[[131 113 130 148]
 [122 144 150 116]
 [147 102 136 130]
 [123 143 121 110]
 [136 117 131 123]]
->
[[144 150]
 [102 136]]

[[153 118 137 119]
 [131 132 129 117]
 [130 132 128 117]]
->
[[132 129]
 [132 128]]

[[125 143 137]
 [132 141 139]
 [124 150 141]
 [149 127 124]]
->
[[141 139]
 [150 141]]

[[122 140 140 117 152]
 [132 148 145 142 139]
 [131 149 146 133 143]
 [131 149 141 132 140]]
->
[[148 145]
 [149 146]]

[[128 142 146 128 141]
 [151 114 109 132 115]
 [147 120 117 131 121]]
->
[[114 109]
 [120 117]]

[[155 105 123]
 [134 132 113]
 [133 143 118]]
->
[[132 113]
 [143 118]]
---
[[135 140 156 126]
 [135 140 151 124]
 [135 140 142 126]]
->
[126 151 140]

[[136 112]
 [127 152]
 [130 146]
 [131 104]]
->
[112 127]

[[107 148 141 105]
 [104 152 144 101]
 [116 141 133 116]
 [105 151 146 105]]
->
[105 144 141 105]

[[114 123 129 121]
 [126 101 135 138]
 [136 123 122 140]]
->
[121 135 123]

[[129 155 117 135 103]
 [104 155 139 152 110]
 [105 132 105 143 115]]
->
[103 152 105]

[[111 140 120 140]
 [134 140 131 105]
 [134 140 117 149]
 [134 140 116 140]]
->
[140 131 140 134]

[[139 119]
 [ 98 129]
 [147 119]
 [130 125]
 [133 119]]
->
[119  98]

[[128 127]
 [134 111]
 [123 141]
 [134 109]
 [120 153]]
->
[127 134]
---
[[124 126 126 122 136 129 131 138 126 130 124 123 131]
 [123 136 129 123 125 135 137 137 122 132 118 135 133]
 [128 128 124 122 128 131 133 145 126 133 123 119 127]
 [122 139 132 138 134 120 116 127 117 135 136 124 111]
 [123 139 132 134 132 119 113 124 121 136 139 123 105]
 [127 132 127 116 118 131 127 120 137 135 133 136 122]
 [123 128 137 131 108 127 121 137 119 103 131 130 134]]
->
[[123 127 123 122 128 123 124]
 [128 132 139 139 128 136 126]
 [137 127 132 132 124 129 126]
 [131 116 134 138 122 123 122]
 [108 118 132 134 128 125 136]
 [127 131 119 120 131 135 129]
 [121 127 113 116 133 137 131]
 [137 120 124 127 145 137 138]
 [119 137 121 117 126 122 126]
 [103 135 136 135 133 132 130]
 [131 133 139 136 123 118 124]
 [130 136 123 124 119 135 123]
 [134 122 105 111 127 133 131]]

[[117 128 127 129 137 137 123 125 134 122 132 123 128 102 133 130]
 [129 134 131 129 128 128 130 115 135 135 128 126 120 126 136 123]]
->
[[129 117]
 [134 128]
 [131 127]
 [129 129]
 [128 137]
 [128 137]
 [130 123]
 [115 125]
 [135 134]
 [135 122]
 [128 132]
 [126 123]
 [120 128]
 [126 102]
 [136 133]
 [123 130]]

[[127 126 138 128 127]
 [130 129 143 142 130]
 [130 133  99 129 130]
 [127 127 135 127 128]
 [128 129 121 128 128]
 [126 125 149 128 127]]
->
[[126 128 127 130 130 127]
 [125 129 127 133 129 126]
 [149 121 135  99 143 138]
 [128 128 127 129 142 128]
 [127 128 128 130 130 127]]

[[112 149 134]
 [113 151 137]]
->
[[113 112]
 [151 149]
 [137 134]]

[[113 118 139 141 116 134 126 112 125]
 [146 116 130 135 121 124 118 110 116]
 [114 116 132 141 129 130 112 129 138]
 [132 120 116 137 135 120 130 151 126]
 [137 129 148 113 131 117 120 113 140]
 [112 113 122 143 127 125 140 121 129]
 [136 128 135 123 137 119 108 135 142]]
->
[[136 112 137 132 114 146 113]
 [128 113 129 120 116 116 118]
 [135 122 148 116 132 130 139]
 [123 143 113 137 141 135 141]
 [137 127 131 135 129 121 116]
 [119 125 117 120 130 124 134]
 [108 140 120 130 112 118 126]
 [135 121 113 151 129 110 112]
 [142 129 140 126 138 116 125]]

[[120 126 127 128 127 127 125 135 128 130]
 [138 127 132 130 127 132 132 128 126 127]
 [ 99 138 129 113 125 125 130 130 129 138]]
->
[[ 99 138 120]
 [138 127 126]
 [129 132 127]
 [113 130 128]
 [125 127 127]
 [125 132 127]
 [130 132 125]
 [130 128 135]
 [129 126 128]
 [138 127 130]]

[[135 136 110 128 128 128 138 147 143 139 118 146 126 144]
 [126 143 121 146 127 133 143 143 135 120 132 130 129 139]
 [128 143 115 144 126 132 145 147 138 125 128 135 128 142]
 [136 121 108 115 129 122 126 145 132 151 116 137 126 124]
 [136 116 121 111 126 122 118 126 129 147 117 138 125 123]
 [127 149 121 147 127 136 147 142 139 118 131 137 129 147]]
->
[[127 136 136 128 126 135]
 [149 116 121 143 143 136]
 [121 121 108 115 121 110]
 [147 111 115 144 146 128]
 [127 126 129 126 127 128]
 [136 122 122 132 133 128]
 [147 118 126 145 143 138]
 [142 126 145 147 143 147]
 [139 129 132 138 135 143]
 [118 147 151 125 120 139]
 [131 117 116 128 132 118]
 [137 138 137 135 130 146]
 [129 125 126 128 129 126]
 [147 123 124 142 139 144]]

[[131 118 130 129 135 127]
 [117 131 111 133 133 145]
 [117 135 143 105 129 108]
 [147 126 132 138 100 114]
 [126 121 142 114 125 104]
 [123 122 146 111 133 105]]
->
[[123 126 147 117 117 131]
 [122 121 126 135 131 118]
 [146 142 132 143 111 130]
 [111 114 138 105 133 129]
 [133 125 100 129 133 135]
 [105 104 114 108 145 127]]
---
[[117 125 131 113 146]
 [127 132 105 147 126]
 [120 127 122 121 134]
 [135 131 116 149 126]
 [133 132 137 102 123]
 [131 133 131 115 138]
 [144 132 134 122 109]
 [133 132 122 125 123]
 [128 129 136 104 130]
 [125 128 132 121 148]]
->
[[125 131 113 146 117]
 [132 105 147 126 127]
 [127 122 121 134 120]
 [131 116 149 126 135]
 [132 137 102 123 133]
 [133 131 115 138 131]
 [132 134 122 109 144]
 [132 122 125 123 133]
 [129 136 104 130 128]
 [128 132 121 148 125]]

[[112 128]
 [122 150]]
->
[[128 112]
 [150 122]]

[[118 130 116 108 127 125 141 132 147]
 [121 133 124 122 129 119 134 129 141]
 [117 131 123 104 136 126 130 130 143]
 [119 132 121 115 131 121 135 129 144]]
->
[[130 116 108 127 125 141 132 147 118]
 [133 124 122 129 119 134 129 141 121]
 [131 123 104 136 126 130 130 143 117]
 [132 121 115 131 121 135 129 144 119]]

[[121 124 122 129 135 135 124 136]
 [107 124 130 134 138 120 134 136]
 [119 118 132 133 135 119 130 136]
 [137 121 124 137 133 121 120 135]
 [136 133 133 119 117 133 129 117]
 [148 132 134 122 114 127 127 115]
 [124 126 130 132 131 121 130 130]
 [134 128 120 130 130 135 119 131]
 [137 132 134 125 118 124 130 116]
 [149 117 129 133 128 120 120 132]
 [120 129 129 128 132 126 130 131]
 [141 133 124 123 121 138 120 122]]
->
[[124 122 129 135 135 124 136 121]
 [124 130 134 138 120 134 136 107]
 [118 132 133 135 119 130 136 119]
 [121 124 137 133 121 120 135 137]
 [133 133 119 117 133 129 117 136]
 [132 134 122 114 127 127 115 148]
 [126 130 132 131 121 130 130 124]
 [128 120 130 130 135 119 131 134]
 [132 134 125 118 124 130 116 137]
 [117 129 133 128 120 120 132 149]
 [129 129 128 132 126 130 131 120]
 [133 124 123 121 138 120 122 141]]

[[128 122 119 143 129 132]
 [122 131 127 135 123 128]
 [125 128 133 131 130 124]
 [127 150 123 130 155 140]
 [115 119 141 136 132 132]]
->
[[122 119 143 129 132 128]
 [131 127 135 123 128 122]
 [128 133 131 130 124 125]
 [150 123 130 155 140 127]
 [119 141 136 132 132 115]]

[[127 144 107 127 127 142 105 134]
 [134 148 105 107 146 124 122 117]
 [115 125 108 136 133 129 119 129]
 [133 144 117 135 123 139 108 144]]
->
[[144 107 127 127 142 105 134 127]
 [148 105 107 146 124 122 117 134]
 [125 108 136 133 129 119 129 115]
 [144 117 135 123 139 108 144 133]]
